Each row has a name. After each piece below comes the name of the row it's from, unless a question asks for something else. Each question is about the rows just above it. Places in a row count from 1.

P: [106 177 107  71 132  52 111 109]
J: [101 143  88  80 101  88  99 164]
C: [117 111  99 121 139  87  71 165]
T: [143 141 119 128 144 104 112 158]
G: [114 112 117 118 133 118  82 158]
Where does [101 143  88  80 101  88  99] start? Give its row and place.	J, 1
The one value in G and C:	[117]
Which row holds [80 88] read backwards?	J
[71 87] is which row, read backwards?	C
Which value is in both T and J?	[143]
[143 141 119 128 144 104 112 158] is in which row?	T

D: [ 96 149 114 137 114 173 163 155 141 157 154 143 148 146 162]
E: [137 153 163 125 165 159 114 104 108 169  84 164 186 176  71]
W: [ 84  85 104 150 104 130 142 145 117 146 143 103  91  97 148]
M: [147 149 144 166 143 140 151 160 141 157 154 143 148 146 162]
N: [ 99  99 114 173 114 137 155 163 125 165 159 114 104 108 169]
S: [208 208 177 139 177 139 135 137 157 137 136 178 197 187 138]
Which row holds this, read backwards? [163 155 137 114 173 114]	N
Which row holds this, read backwards? [169 108 104 114 159 165 125 163 155 137]	N
Which row holds [ 99  99 114 173 114 137 155 163 125 165 159 114 104 108 169]?	N
Which row holds this, read backwards? [143 154 157 141 160 151 140]	M

F: [113 121  59 113 104]
V: [104 110 165 143  94]
H: [127 137 110 136  38]
B: [105 104  70 121 116]
U: [105 137 127 144  62]
Y: [ 99 108 175 113 188]
X: [154 161  99 109 175]
find: [105 104  70 121 116]	B
Which row holds [ 99 108 175 113 188]?	Y
Where do [113 121  59 113 104] appear?	F
Row and place where [ 99 109 175] starts:	X, 3
The one value in V and F:	[104]
Row and place where [127 137 110] starts:	H, 1

R: [143 196 130 104 166  82  99  98  89 142  94 155 106 115 109 149 127 156
 133 139 142  82 108  86 148 134 113 112 137 165 121 138 141 111 157 103
 100  86 176 144 168  87 133 198 123 114 126 119 109  75 160]
L: [156 144 130 104 166  82  99  98  89 142  94 155 106 115 109 149 127 156
 133 151 142  82 108  86 148 134 113 112 137 165 121 138 141 111 157  94
 152 127 104 135 111 108 171 103 147 143 130  92 120  90 168]
Z: [152 102 113 178 149 124 121 136 151 127 118 154 109  43 143 144 146 153
 137 137 143 134  93 140 127 153 198  76 137  84 183 197 172 144 158 118
 133  70  58 105  55 114 186 105  84 126 147  69  94 127 104]
Q: [169  87 123 128  98  76 140 117 103  96 143 120  85  91  94 180 133 168
 120 155 143 141 163 100 156 146 144 115 114 140  72 116 158 162 186 143
 101 104 152 123 146  97 180 165 122 102 126  98 152  83 141]
A: [151 152 127 121 178 136 113 149 124 102  80 146 133  97 204 129 146 170
 121 135 107 125  83 136 108 121 125 175 132 130 185 175 110  95 157  80
 175 124 146  64 156 151 146 101 146 131 110 149 109  85 110]
find: [156 144 130 104 166  82  99  98  89 142  94 155 106 115 109 149 127 156
 133 151 142  82 108  86 148 134 113 112 137 165 121 138 141 111 157  94
 152 127 104 135 111 108 171 103 147 143 130  92 120  90 168]	L
[143 196 130 104 166  82  99  98  89 142  94 155 106 115 109 149 127 156
 133 139 142  82 108  86 148 134 113 112 137 165 121 138 141 111 157 103
 100  86 176 144 168  87 133 198 123 114 126 119 109  75 160] is in which row?	R
[149 110 131] is which row, read backwards?	A
[156 146] begins in row and place	Q, 25
find: [152 102 113 178 149 124 121 136 151 127 118 154 109  43 143 144 146 153
 137 137 143 134  93 140 127 153 198  76 137  84 183 197 172 144 158 118
 133  70  58 105  55 114 186 105  84 126 147  69  94 127 104]	Z
Row and place where [151 152 127 121 178 136 113 149 124 102] starts:	A, 1

lupuz: [120 105 179 191]
rol: [133  49  89 175]
Vanov: [133  49 102 166]
bure: [120  46  89 116]
[89 46] is which row, read backwards?	bure
[166 102] is which row, read backwards?	Vanov
Which row holds this, read backwards? [191 179]	lupuz
Which row holds this, read backwards? [ 46 120]	bure
The row with [133  49 102 166] is	Vanov
Row and place where [ 89 116] starts:	bure, 3
[ 89  49 133] is which row, read backwards?	rol

vob: [ 56 146 119 103 144]
givaf: [194 126 148 141 144]
fumu: [194 126 148 141 106]
dizuz: [146 119 175 103 144]
Which value is in both vob and givaf?	[144]
[144 103 119 146] is which row, read backwards?	vob
[ 56 146 119 103 144] is in which row?	vob

gek: [107 121 103 165 136 136 106 135 138 108 106 132  56 106 135 103 135]
bovus: [126 106 103 106 130 135 138 132 165 136 136 108  56 105 139 112 136]
poku: [132 138  93 112 105 136 142 104  56 134 143 118  67 115 139 123 138]
gati: [107 106 103 106 121 135 138 132 165 136 136 108  56 105 139 112 117]
Sude: [106 106 105 106 121 135 138 132 165 136 136 135  56 105 139 112 136]
[136 106] begins in row and place	gek, 6
Which row holds this, read backwards? [108 136 136 165 132 138 135 121 106 103 106 107]	gati
find: [132 138  93 112 105 136 142 104  56 134 143 118  67 115 139 123 138]	poku
find: [126 106 103 106 130 135 138 132 165 136 136 108  56 105 139 112 136]	bovus
Which row holds this, read backwards? [ 93 138 132]	poku
[106 106 105 106 121 135 138 132 165 136 136 135  56 105 139 112 136] is in which row?	Sude

Pipu: [200 227 111 227 220]
lutep: [164 180 113 186 182]
rika: [109 107 113 107 108]
soz: [165 190 114 112 184]
zedu: [112 110 115 110 111]
[107 113] begins in row and place	rika, 2
Which value is in both zedu and soz?	[112]
[165 190 114 112 184] is in which row?	soz
Shared by zedu and Pipu:	[111]

rezi: [137 127 124 123  60 127 123 151 157 150 128 159 126 109 124 110 125 126
 125 125 125 124 158]
nazud: [142 114 111 116  87 120 110 178 195 179 115 170 124 111 113 182 113 113
 111 109 109 111 187]
Nul: [126 116 111 116  87 120 110 178 195 179 115 188 114 111 113 182 113 113
 111 109 109 111 187]
The row with [126 116 111 116  87 120 110 178 195 179 115 188 114 111 113 182 113 113
 111 109 109 111 187] is	Nul
find: [137 127 124 123  60 127 123 151 157 150 128 159 126 109 124 110 125 126
 125 125 125 124 158]	rezi
[142 114 111 116  87 120 110 178 195 179 115 170 124 111 113 182 113 113
 111 109 109 111 187] is in which row?	nazud

Varus: [175 156 213 106 131 168 214 136]
Fupi: [124 154  51 195  81 214 119 131]
Pim: [175  86 130 106 131 168 214 136]
find: [175  86 130 106 131 168 214 136]	Pim
find: [175 156 213 106 131 168 214 136]	Varus

nelat: [166  96 167  55 108 176  96 142 104]
mabet: [ 93  93 158 196 154  80 161 118 158]
lumo: [166  88  96  53  98 189  91 140  97]
mol: [166 148  88  29 125 173  96 162 115]
[166  88  96] begins in row and place	lumo, 1
[142  96 176 108] is which row, read backwards?	nelat
The row with [166  96 167  55 108 176  96 142 104] is	nelat

Deros: [103 100 104 101  96 101  96 100  97  96  95 103  97]
takuv: [113 112 114 112 109 112 109 112 109 112 108 113 113]
Potek: [ 97 142  74 121 205 127 209 136 192 125 222 102 105]
vot: [108 105  96  89  89  94  93  89  94 106 101 108 107]
Regog: [107 105 108 105 101 105 102 105 102 105 101 107 106]
vikez: [104 101 105 102  98 102  98 101  98 102  97 104 103]
Kidef: [ 99  97 100 192 121 222 127 205 209 125 136  99  98]
maguv: [95 93 96 94 89 94 89 93 89 93 88 95 94]
Which row holds this, read backwards? [89 93 89 94 89 94 96]	maguv
Which row holds [222 125 192 136 209 127 205 121] read backwards?	Potek
Shared by Regog and Deros:	[101]

zasef: [202  96  95 207 150  76]
Lalu: [ 57 160  58 203  95 171]
mem: [ 57 160  58 203  48 198]
fovu: [210 165 211 109 186 183]
tareb: [191 141  93 103 121 165]
bak: [194 147  80 135 198  72]
Fom: [ 58 201 208 147 145 145]
find: [ 57 160  58 203  48 198]	mem
Where does [ 80 135] start? Give its row and place.	bak, 3
find: [202  96  95 207 150  76]	zasef

doko: [107 128 149 185 191 139 126 153 136 128 124 119 140 117 144 148 129 148
 124  85 106]
pepi: [119 136  58 113 145 147 134 114 128 120 140 141 111 113 126  92 124  98
 137 169  88]
vuzu: [108 104 134 148 125 137 128 119 125 133 168 150  95 132 147  99 124 103
 104 193 134]
Vapop: [125 133 168 150  93 132 123 118 142 135 130 108 103 134 108 141 131 124
 180  75 152]
[134 103 108] is which row, read backwards?	Vapop
Row and place where [125 133 168 150  95 132] starts:	vuzu, 9
Which row holds this, read backwards? [148 144 117]	doko
[125 133 168 150  93 132 123 118 142 135 130 108 103 134 108 141 131 124
 180  75 152] is in which row?	Vapop
Which row holds this, read backwards? [124 148 129 148 144 117 140 119 124 128 136]	doko
find: [107 128 149 185 191 139 126 153 136 128 124 119 140 117 144 148 129 148
 124  85 106]	doko

rogis: [194 124 167 149 170  97]
Lur: [ 63 185 125  91  98  69]
vos: [ 63 185 125  91  89  69]
reg: [125  91  89  67 125  67]
[124 167] begins in row and place	rogis, 2
Which row holds [ 69  89  91 125] read backwards?	vos
Where do [194 124 167 149 170  97] appear?	rogis
Which row holds [149 167 124 194] read backwards?	rogis

ves: [161 148 182  50]
fekif: [139 160 148 161]
gazi: [215 180 195  73]
rugi: [ 58 160 161  50]
The row with [139 160 148 161] is	fekif
[148 160] is which row, read backwards?	fekif
[160 161] begins in row and place	rugi, 2
find: [215 180 195  73]	gazi

gotar: [179 155 136 122 144 139  75 120 130 160 117 184  68 128 160 125 121 102
 171 125 134 134 129]
zap: [122 144 139  75 122 130 160 117 184 160 117 184  68 128 120 125 121 102
 171 125 134 112 129]
maret: [ 50 105  66 137  82 126 127  74 124 126 109 156  74 138 137 103 146 110
 168 220 197 108 177]
find: [ 50 105  66 137  82 126 127  74 124 126 109 156  74 138 137 103 146 110
 168 220 197 108 177]	maret
Which row holds [184 117 160 130 120  75 139 144 122] read backwards?	gotar

faza: [ 90 117 112 143 132 134 123 175]
nodur: [ 90 117 112 143 132 138 119 177]
neb: [227 131 138 137 116 170 119 177]
The row with [ 90 117 112 143 132 134 123 175] is	faza
find: [ 90 117 112 143 132 138 119 177]	nodur
Which row holds [170 116 137 138 131 227] read backwards?	neb
[177 119 138 132 143 112 117] is which row, read backwards?	nodur
Which row holds this, read backwards? [123 134 132 143 112 117]	faza

Nesok: [141 129 147 121 195 112 128 121 165]
nura: [135 156 155 125 192 114 137 104 137]
megiz: [127 149 153 125 204 111 122 121 160]
tudi: [141 147 156 122 202 111 135 106 150]
suni: [140 127 144 122 186 114 127 123 162]
Dava: [129 164 159 126 203 112 134 105 141]
zedok: [122 142 145 127 184 116 122 130 156]
defas: [139 161 155 125 179 116 144  93 119]
Which value is in both zedok and nura?	[156]
Row and place where [127 144] starts:	suni, 2
find: [139 161 155 125 179 116 144  93 119]	defas

Vebe: [ 80 129 142 114 135 136 134 129 126 130 133 155 132 106 151  86 109 127
 157  58 121  93 159 139 107 137 154]
fazip: [153 164 141 139 158 156 114 114  76 116 138  89 133 134 141 124 140 129
  89 100  87 140  79 139 154 107 137]
Liru: [153 164 141 139 158 156 114 114  76 116 138  89 133 134 141 123 129 142
 147 185  94 161 180 121  92 144 162]
siv: [131 118 120 116  97 138 121 125 134 116  76 133 141 138  89  94 137 151
 103 183 101 115 156 120 146  97 152]
derel: [135 119 121 125 122 147 114 119 158 117 128 144 131 134  98 125 132 133
 147 191 158 115 210 135 154 113 109]
Zokan: [ 46 123 128 127 102 137 125 130 188 143 103 131 133 123 157 110 112 132
 128 145 119 128 154 129 146 164 131]
Vezik: [155  91  83 126 122 121 143 119 148 198  88 104 103 110 130 101 136 168
 140 119 143 154 153 136  79 197 167]
[139 107 137 154] begins in row and place	Vebe, 24
find: [153 164 141 139 158 156 114 114  76 116 138  89 133 134 141 124 140 129
  89 100  87 140  79 139 154 107 137]	fazip

mep: [144 188 131 150 137 133 164]
kogin: [121 100 127 169 131 138 180]
Rikod: [121 107 127 149 140 107 159]
Pakez: [123 107 127 149 140 107 159]
mut: [121 101 127 156 128 108 170]
zan: [147 163 100 127 127 115 168]
pemo: [134 101 127 170 142 126 163]
nel: [145 194 131 122 148 134 185]
kud: [144 188 131 150 137 112 167]
guzud: [134 151 129 162 128 120 169]
dafif: [121 101 127 152 148 140 185]
Which row holds this, read backwards? [169 120 128 162]	guzud
Shared by Pakez and mut:	[127]
Which value is in both guzud and kogin?	[169]
The one value in nel and pemo:	[134]
Which row holds this, read backwards? [168 115 127]	zan
[100 127 169] begins in row and place	kogin, 2

Binaz: [ 89 181  91 126 122 141  92 134 121 102 110  84 169 150 153 100 118 163]
Gimud: [ 80 212  90 109 105 142  89 153 133 110 131 116 192 156 168 116 129 161]
gitu: [ 90 204 103 118  91 139  88 128 123 115 126 101 179 128 174 126 139 163]
sapez: [ 96 183  91 142 132 131  95 149 112 112  96  90 180 128 119 159 124 197]
Row and place where [141  92 134 121 102 110  84 169 150 153 100 118] starts:	Binaz, 6
[118  91 139  88 128 123 115 126 101 179 128 174] begins in row and place	gitu, 4
Row and place where [132 131  95] starts:	sapez, 5

